The rows below fall into families. The same turns and mirrors carry the whole set onto itself and the rows of a family onto each other. For each named row, which other rows are in its family? Write them in the order they are listed.
These 32 rows form 4 families of 8 rows each.
z59: [ 19  22  -7   7  -9 -15 -34 -33  10   2  17  -7  -4  31 -33  31]
z119: [  9   9  19   1  -1  31  12 -23   6  -6  49  -6  25 -19  -1  -8]
z521: [ 42  21   7   6  15 -24 -44 -12   8   2  11  17  -9  20 -19  16]
z120: [ 19  17  13  -3  -2  14   9  -1   4  -1  52   1  23  -7  25 -17]
z38: [ 21  15  13  -1 -14  19  14  -4   8   4  45   3  24 -17  24  -8]
z431: [ 32  23  11  10   7 -14 -41 -24  11  10   8  24 -12  17 -25  15]
z861: [ 38   2 -12  13   0 -25 -32   1  15   7  20  -2  -4  30 -22  32]
z792: [ 31  19 -11   5  -9 -23 -33 -22   9  -3  16 -14   0  28 -28  39]
z80: [ 21  14  20 -26  12   6   6  -7   9  -1  52 -21  31   5 -11 -22]
z874: [ 33   2  -9  17 -15 -16 -26  -9  21  16  13   4  -5  20 -27  38]
z128: [ 27  15  11  -3  -8  13  12   3   5  -3  47  -1  26 -13  28  -9]
z69: [ 12  19  12 -23  -2  10  -1   7   3 -19  41 -18  17 -18  -7 -24]
z176: [ 62  -1  -5  -1  -6 -19 -39  -8   0   7  30   1 -12  13 -12  30]
z334: [ 10  18  14 -19 -20  20   6   0  10  -9  30 -13  19 -33 -10 -11]
z168: [ 33   6   4   5 -10  -1 -39 -35   6  23  33  19 -23  19 -27  14]
z106: [ 25  20  -8   8 -15 -17 -31 -29  12   1  13  -9  -1  24 -31  40]
z775: [ 50   0   0   5 -24  -5 -34 -24   8  21  22  12 -15   3 -20  35]
z563: [ 24   6  -8  14   6 -20 -35  -9  14  10  26   3 -11  39 -28  18]
z401: [  2  21  16 -20 -10  19   2  -4   7  -9  37 -11  15 -22 -13 -24]
z921: [ 45   4  -1  -1   7 -16 -45 -19  -3   9  40   7 -20  29 -18   8]
z455: [ 24  21  -9   5  -3 -22 -36 -26   7  -4  20 -12  -3  34 -30  30]
z890: [ 41  19   9  10  -3 -14 -38 -20  14  11   1  23  -7   6 -23  28]
z424: [ 38   8  17 -27  -1   2  12   3  11  -4  41 -27  39 -10  -5  -1]
z210: [ 23   5  16   0  -8  25  14 -14   6 -10  43 -11  31 -28   5   5]
z636: [ 15  18  14  -1  -9  20  11  -8   7   4  49   6  22 -10  22 -16]
z284: [ 28   5  13  -4   5  16  10  -4   0 -19  49 -19  32 -18   9  -2]
z300: [ 50  18   6   6   4 -23 -40  -8  10   3   4  15  -5  10 -17  29]
z18: [ 20  16  10 -23 -12  10   3  10   6 -18  33 -20  21 -29  -4 -11]
z102: [ 26   9  21 -21 -18  17  18 -13  20  10  34 -16  37 -20 -13   4]
z354: [ 14   9  16  -3  12  20   7 -14  -1 -15  56 -13  26  -9   4 -15]
z316: [ 19   6  -5  18  -8 -11 -29 -19  20  20  19  11 -11  29 -32  25]
z324: [  9  15  26 -20  -5  20  11 -23  17  13  44  -9  29  -5 -20 -17]

Same family as z890: z521, z431, z69, z334, z401, z300, z18
Same family as z120: z59, z38, z792, z128, z106, z455, z636

The rows below fall into families. The same turns and mirrors carry the whole set onto itself and the rows of a family onto each other. For each named row, which other rows are in its family? Write them in the order they are listed.
These 15 rows form 5 families of 3 rows each.
z987: [-36 -41 -55  -8  22   2  24  -7  36 -17  -3]
z178: [-16  11 -45 -20  25  -1 -14   8   6  14 -34]
z86: [-28 -45 -58  -5  20   8  16  -3  34 -21   1]
z13: [-39 -38 -48  -7  37   3  19 -12  38 -16 -16]
z720: [-10  16 -39 -28  16   0  -6   5   5  15 -30]
z381: [  2 -32 -19   5  18  32  -6 -31  -6   0  -7]
z342: [  7 -40 -27  16   6  15   2 -28  -2   3 -10]
z984: [ 12 -25 -17  12  -2  19  -6 -25   6   2 -16]
z452: [-10  11 -44 -32  15  -3  -5   8  14  13 -33]
z766: [-10  14 -27 -26  18  -8 -11   2  16  17 -23]
z859: [  4 -39 -17   9   7  29  -2 -30   4   1 -13]
z678: [  6 -32 -14   8   0  26  -8 -26   1   0  -9]
z991: [-42 -38 -56 -12  26   0  15  -5  37 -17  -9]
z433: [-29 -45 -55 -21  32   2  15   3  35 -17  -8]
z467: [-10  16 -43 -36  18  -3  -1   6  23   9 -23]

Same family as z467: z86, z984
Same family as z342: z766, z433
Same family as z720: z859, z991

The rows below fall into families. The same turns and mirrors carry the whole set onto itself and the rows of a family onto each other. For each named row, which other rows are in its family? Write them in the order they are listed.
These 40 rows form 5 families of 8 rows each.
z465: [ 15 -63  53  20  11  -1   1   5  23  27  33  10  -3]
z832: [ -8 -53  12  -9  21   4  28  13   9  15   9 -24 -33]
z412: [  5 -44  44  35 -11 -10  40  20  -2  12   3  17   3]
z842: [-25 -67  30   9   7  -6  18  22  24  27  11 -15 -11]
z447: [ 10 -40 -18  17 -18 -10  28   8 -11   2  19  15   8]
z595: [  8 -30  -5 -27   9 -10   4   8  -7   7  19  10 -29]
z704: [  4 -58  39  13   5 -16  31 -27  10  12   6 -28  -7]
z908: [ 36 -59  10   7   9 -21  -8   5 -18  -4  26 -24  14]
z379: [ 26 -35  17 -21   7   8  -5   0  11   6  31   6  21]
z222: [ 22 -74  35  19  15 -26  -9   8  -6  10  24 -31  -1]
z118: [-14 -56   9  25 -13 -28  39  -6  -2  12   1 -12 -15]
z479: [ 30 -65  23  21   6 -36  -3  -3 -19   2  20 -25  -2]
z662: [  4 -50  -2  12  10   1  45   4  -6   8   9 -17 -31]
z277: [ 10 -52  47  16  -3 -35  10 -28   7  18  13   3 -19]
z365: [-20 -63  36  12   2 -20   3  22  22  32  18  10 -19]
z734: [ 38 -57  13  11   7 -25 -12   6 -20  -3  28 -17  11]
z477: [ 32 -68  24  10  17 -13 -14  19  -5   6  31 -26  12]
z978: [  7 -27  41   2 -12 -19   8  22  -2  10   9  37   6]
z558: [ 10 -34  39  24 -16 -19  25  17  -7   9   7  35   3]
z331: [-17 -47  14   5 -15 -44  18 -10  -2  13   1   2 -21]
z366: [  5 -38   8  -5   4 -29   9   0  -9  14  16  18 -46]
z347: [  1 -46  40  25  -3   7  44  27   6  10   2   2  14]
z513: [ 16 -54   8  21  13   7  19  29   2  21  33  21 -31]
z413: [ 32 -66  27   7  17 -17 -21  17  -6   6  32 -19  10]
z573: [ 27 -30  14  -5  -9 -26   8 -31  -8  -1  17   9   5]
z872: [  4 -53  22  15  10 -16  11  16   2  25  25  20 -48]
z697: [ 31 -42   8  19  -7  -7  34 -25  -8  -2  17  -7  12]
z242: [  4 -52   6   9  -2   5   2  37  13  20  33  26   9]
z370: [ -6 -27  48 -16  -6 -20   6  19   5  12   0  21   3]
z955: [ 37 -46  17  16   4  16  10   5   9   9  39  14  22]
z445: [  4 -58  48  -9  18   6   4   0  29  22  21 -18   4]
z172: [ 27 -63  22  10   8 -36  -5  -6 -18   0  17 -32   0]
z360: [ -6 -28  29 -14  -5  -5  34  10  -1   0 -11 -10  17]
z233: [  3 -31 -18 -11 -16 -17  15   3  -9   0  12   9   7]
z55: [ -4 -47   2 -14   4  13   5  34  18  14  25   4  14]
z400: [  1 -36  29   3  -3  11  42  23   4   3  -2  -8  22]
z663: [ -1 -40   4 -27  20   7   9  21   8  13  19  -7 -25]
z27: [-12 -28  43 -21  -5 -19  18  10   4   6 -10   0   6]
z289: [ 19 -48 -11  21   8   9  37  18  -9   9  24   6 -23]
z301: [ 21 -70  37  10  17 -30 -15   6  -5  10  22 -30  -3]

Same family as z172: z908, z222, z479, z734, z477, z413, z301
Same family as z277: z465, z704, z379, z573, z697, z955, z445
Same family as z842: z447, z118, z365, z331, z242, z233, z55

